In the rows, 128 means zero.
Each path below is one point turned by a fixed rotation once a step. After each direction that follows a path, write how fast that rotation turns it, in degrees per step (0 if it stays still).
Each turn is a multiple of 5 degrees from 10 to 175, or 0.
Each row of a path follows its step; steps can be skipped.
path 1
step 3: [121 124 127 125 124 137 138 114 123 137 131 134 125 121 134 125 129 131
 141 134 140 135 136 135 125 123 119 128 138 121 133 135 120 121 125 132
 123 131 130 126 123 133 127 132 138 130 130 129 131 128 136 129 117 131
 121 142 117 119 127 127 118 125]
step 4: [113 132 128 121 137 132 133 132 127 126 129 131 129 131 128 131 134 128
 139 130 133 132 126 113 125 124 125 124 122 121 131 134 125 130 144 131
 127 130 133 134 122 129 133 127 122 125 136 139 136 140 124 133 124 144
 112 134 124 126 126 137 123 123]
step 8: [131 117 127 118 127 131 124 126 120 131 130 121 137 115 136 134 136 119
 127 133 132 129 125 127 131 125 111 134 133 121 129 141 135 127 134 135
 128 132 127 137 133 137 132 129 130 127 121 133 144 133 126 113 137 127
 131 127 131 128 116 130 127 131]
step 9: [134 130 120 127 126 121 136 126 122 123 129 144 129 125 122 129 134 136
 139 136 139 129 134 130 122 130 115 126 134 125 141 137 125 122 130 135
 123 114 131 138 140 132 135 130 136 134 128 134 136 121 137 130 126 127
 123 130 121 133 118 131 128 126]
step 10: [132 132 116 117 127 141 127 135 123 128 122 130 141 125 129 126 123 129
 140 135 134 128 126 124 123 124 124 129 138 120 136 142 121 123 123 134
 123 135 134 124 124 124 138 129 126 132 131 131 129 139 129 127 125 143
 120 141 128 133 133 132 117 129]
step 13: [125 131 128 117 128 121 137 123 128 132 114 120 110 128 116 133 139 127
 128 124 129 122 128 111 132 137 119 129 131 121 129 123 121 131 134 128
 122 131 115 129 128 130 127 124 140 123 129 132 138 129 131 130 134 125
 133 130 126 132 123 135 126 136]
step 14: [134 126 124 128 138 125 119 130 120 132 122 124 129 117 121 130 131 122
 133 126 140 137 117 128 129 145 115 130 129 123 124 135 126 126 121 142
 138 123 117 137 127 130 128 118 131 125 132 121 140 132 128 124 134 132
 132 130 127 119 127 128 125 134]
step 17: [129 130 127 124 122 127 134 135 114 135 131 124 125 136 123 137 134 125
 141 126 122 124 131 130 125 124 125 122 130 120 127 133 134 129 131 131
 116 142 147 131 126 128 138 122 130 123 136 133 130 133 134 126 123 140
 131 133 132 138 127 133 117 119]
step 18: [116 134 122 135 134 120 129 127 130 136 132 122 127 135 123 126 132 135
 137 131 132 138 120 131 132 135 126 127 129 122 121 138 116 128 137 126
 122 138 130 131 123 131 137 132 144 135 133 136 121 124 133 125 126 129
 126 125 138 127 118 121 112 131]
step 21: [122 120 133 125 133 133 135 126 122 140 129 138 120 110 132 126 133 121
 130 131 127 131 123 130 130 128 116 118 125 127 132 134 131 118 120 125
 138 127 126 146 131 131 127 117 129 124 132 129 142 129 131 130 127 140
 134 137 118 126 122 132 130 130]
[127 127 129 129 127 127 128 127 126 127 127 125 127 129 127 129 129 128
 127 126 130 128 131 129 129 128 127 127 129 127 130 130 131 128 133 126
 127 130 127 125 129 127 127 127 130 128 127 127 130 129 131 127 127 125
 129 128 131 124 127 125 126 126] => 70
[131 127 128 129 128 127 131 127 129 130 128 128 124 132 126 130 131 128
 128 131 130 128 130 127 129 127 126 129 127 128 129 128 130 126 130 126
 128 127 128 130 128 126 126 128 127 128 127 128 126 127 128 130 129 128
 130 129 126 132 129 131 130 125] => 170
path 2
step 0: [126 112 116 126 128 121 122 115 132 119 133 125 126 129 135 122 123 142
 143 124 133 121 126 123 129 131 120 130 125 127 123 118 128 124 130 124
 122 126 131 131 123 119 137 129 120 111 119 121 136 114 130 126 121 129
 136 129 129 140 123 129 127 131]
step 1: [128 126 114 123 126 127 121 128 131 117 122 137 131 131 125 132 129 138
 139 138 141 127 138 120 139 130 130 116 118 122 116 126 128 122 128 129
 135 131 142 123 123 118 126 137 118 127 122 134 133 131 136 127 123 125
 116 130 124 132 127 115 123 129]
step 2: [119 132 117 123 122 142 125 118 132 129 118 127 125 130 121 115 121 127
 140 128 133 122 141 120 122 125 129 123 129 127 132 121 133 131 128 127
 119 139 128 133 125 128 128 140 123 124 131 128 145 129 140 127 123 122
 125 133 121 137 118 127 138 137]
step 3: [124 131 116 126 127 138 122 120 133 125 124 135 136 128 142 130 121 133
 117 119 127 124 136 119 131 125 128 123 135 140 119 130 110 131 124 127
 116 131 130 135 119 127 121 127 120 125 123 135 136 131 137 123 118 119
 119 122 136 131 124 120 128 129]
step 5: [120 139 121 122 120 141 122 125 123 138 134 133 134 135 130 135 126 122
 124 135 135 127 131 121 128 124 120 123 128 132 116 132 134 120 127 124
 127 116 129 141 115 128 127 133 136 133 117 130 130 144 125 133 121 116
 121 134 131 136 130 137 125 132]
step 9: [127 135 128 123 112 123 116 129 122 123 131 120 125 131 141 124 128 125
 130 137 133 117 135 129 133 118 125 132 122 132 127 128 124 125 125 114
 131 127 142 141 131 124 138 136 125 134 122 135 115 135 132 135 132 135
 139 132 122 117 119 126 129 130]
step 10: [127 129 114 131 120 118 124 130 122 126 123 129 115 130 140 133 127 125
 137 125 107 118 132 135 125 125 129 118 118 138 130 131 128 132 135 126
 131 131 128 131 133 132 135 136 117 128 129 138 125 131 124 134 128 139
 125 133 127 135 130 124 141 141]
step 15: [134 132 114 128 130 136 135 121 128 118 131 139 126 136 129 128 129 135
 131 121 127 121 131 123 122 124 128 119 131 132 130 128 124 131 118 115
 118 121 136 132 129 111 128 125 140 108 131 126 127 122 130 119 116 117
 130 131 124 123 129 122 128 118]
step 16: [137 130 127 129 129 133 122 127 128 125 134 132 126 133 124 126 128 136
 134 127 132 125 138 136 123 124 118 139 117 123 117 121 122 131 132 130
 119 120 124 128 129 111 140 147 130 123 129 134 135 127 131 130 108 120
 121 120 132 130 135 124 127 121]
step 17: [134 125 126 115 131 132 121 123 124 129 125 124 128 131 127 134 120 123
 137 138 132 118 138 131 130 126 135 119 118 134 108 125 134 133 124 119
 120 118 133 134 122 124 122 139 125 121 134 123 135 133 130 121 119 121
 129 119 115 126 129 137 130 124]
[127 127 126 127 128 129 125 127 127 129 127 126 128 127 127 127 127 132
 130 127 129 131 129 124 127 127 127 128 128 128 128 130 125 127 127 129
 129 128 129 127 127 129 130 126 127 128 129 129 125 127 129 127 130 133
 125 128 125 129 130 129 132 127] => 35
[129 130 125 130 127 127 124 127 127 126 127 128 129 128 130 128 125 128
 129 127 130 129 124 128 129 128 127 130 128 127 129 129 130 132 127 125
 130 126 132 128 127 129 126 129 127 127 128 126 128 129 123 129 129 128
 128 129 129 129 128 129 126 129] => 80
[128 128 125 130 126 127 128 126 127 131 125 129 130 127 126 127 129 125
 128 127 128 129 128 128 133 128 128 128 128 131 128 127 126 127 129 128
 126 131 128 127 127 128 128 128 128 128 126 125 129 129 129 126 131 129
 128 129 129 127 131 125 129 130] => 40
[128 130 123 131 130 128 130 128 129 126 125 127 128 127 130 125 127 127
 128 128 123 129 129 127 126 127 128 131 129 125 127 129 128 128 127 128
 126 129 128 129 129 129 125 125 130 129 128 131 130 126 129 128 128 128
 128 128 128 128 129 128 129 126] => 90
[127 128 128 126 125 131 127 125 126 131 128 127 129 127 130 125 128 128
 129 125 130 127 128 128 128 128 130 129 133 127 132 129 125 126 130 127
 128 126 128 129 131 126 127 128 128 126 128 130 127 128 128 128 128 126
 131 129 130 127 126 129 128 126] => 115
path 3
step 2: [125 127 122 130 147 125 128 130 131 129 135 134 122 138 116 132 129 121
 130 125 133 120 133 131 119 135 131 128 124 136 128 121 133 128 132 129
 132 133 127 135 134 116 118 122 111 133 136 133 127 134 132 124 126 132
 133 121 133 135 124 122 118 137]
step 4: [127 124 117 139 128 131 124 123 125 131 126 132 124 130 131 134 134 134
 131 125 130 132 143 137 122 144 124 130 128 127 122 123 110 122 131 118
 119 141 128 128 122 128 121 126 126 132 131 128 127 134 121 123 119 129
 128 124 127 144 128 125 125 123]
step 5: [125 125 126 127 141 125 138 137 128 129 145 131 127 132 127 128 122 122
 120 126 127 135 145 126 121 126 133 136 125 136 127 127 123 125 128 124
 125 129 124 140 127 126 120 127 128 137 120 133 123 138 143 131 126 126
 120 130 137 118 136 129 116 125]
step 6: [122 134 111 129 129 140 121 125 124 129 124 145 126 127 124 127 127 128
 129 119 130 127 134 130 121 127 134 125 129 126 123 122 126 125 137 131
 125 124 130 134 128 137 119 127 128 139 128 129 126 141 124 133 126 124
 130 147 111 123 122 133 130 126]
step 9: [134 134 114 122 130 132 129 127 143 138 127 138 121 132 128 120 125 134
 128 111 129 135 137 126 127 126 123 124 126 141 117 123 129 128 138 134
 129 130 131 135 131 126 128 129 127 137 129 130 122 130 126 136 126 137
 140 118 122 136 122 122 124 127]
step 11: [127 129 128 127 140 134 132 131 137 132 128 131 135 130 129 137 132 141
 125 128 127 131 128 128 116 138 136 127 143 142 130 133 115 128 134 124
 124 131 136 134 129 133 121 128 118 134 121 134 133 134 111 129 134 134
 132 123 121 126 130 124 128 132]
step 12: [145 139 134 133 132 118 129 117 137 134 139 123 124 133 135 125 116 123
 127 119 125 135 136 129 128 130 134 117 130 139 122 128 131 125 133 132
 130 125 130 130 139 122 119 128 128 136 115 130 132 132 133 135 124 127
 125 137 127 124 122 126 125 128]
step 15: [132 136 129 139 133 132 126 123 116 125 128 128 123 137 127 126 122 115
 133 127 123 131 138 126 141 133 134 123 131 129 126 124 128 118 139 125
 132 138 134 129 124 131 123 128 115 139 122 135 133 138 127 131 129 115
 136 132 131 140 128 125 124 127]
step 19: [135 127 118 135 132 130 120 124 131 123 140 132 119 130 133 122 129 120
 128 125 131 122 133 137 123 130 123 122 126 128 123 117 124 130 126 126
 131 119 126 137 120 118 115 136 124 145 120 123 119 129 137 122 124 122
 119 126 123 116 124 126 131 136]
step 20: [126 126 124 139 129 139 125 131 125 130 133 146 122 122 128 131 131 141
 125 131 133 132 141 130 127 134 131 135 119 133 119 132 128 119 133 131
 120 140 122 132 125 115 130 124 121 133 131 128 125 137 115 132 122 121
 133 126 124 135 129 129 133 135]
[126 125 128 127 127 131 126 128 131 128 128 129 129 125 128 126 129 129
 124 125 127 129 130 129 126 125 131 128 128 128 127 129 128 129 128 129
 128 130 128 129 128 128 131 130 127 127 124 128 130 125 130 126 127 129
 129 129 125 128 127 126 129 128] => 25
[128 126 130 128 130 125 128 128 128 128 128 129 129 130 127 131 131 129
 129 127 131 130 129 127 124 129 128 127 128 129 125 126 129 131 129 129
 125 126 130 127 128 130 131 126 129 128 129 129 125 126 128 128 129 128
 128 126 128 129 124 126 125 129] => 155
[129 130 129 128 126 130 125 125 131 128 129 127 128 130 127 129 126 128
 125 127 131 129 128 132 129 128 126 127 126 126 127 129 125 127 126 127
 128 127 131 127 131 127 129 128 126 129 129 126 127 130 127 128 124 131
 130 126 128 128 127 129 126 127] => 140
[130 130 128 128 126 126 127 125 127 129 125 126 126 129 131 126 128 128
 130 127 131 131 130 126 129 129 129 128 128 129 128 130 129 127 129 131
 127 131 125 127 128 129 129 128 128 128 129 127 127 129 127 128 126 129
 126 131 124 132 128 126 126 127] => 130
[128 126 128 129 127 126 124 125 128 126 130 126 128 130 127 126 126 127
 126 128 130 129 130 127 128 125 129 126 129 130 130 129 129 129 128 128
 128 127 127 126 125 129 125 126 129 128 126 129 125 126 129 130 126 126
 128 127 130 126 132 129 129 129] => 155
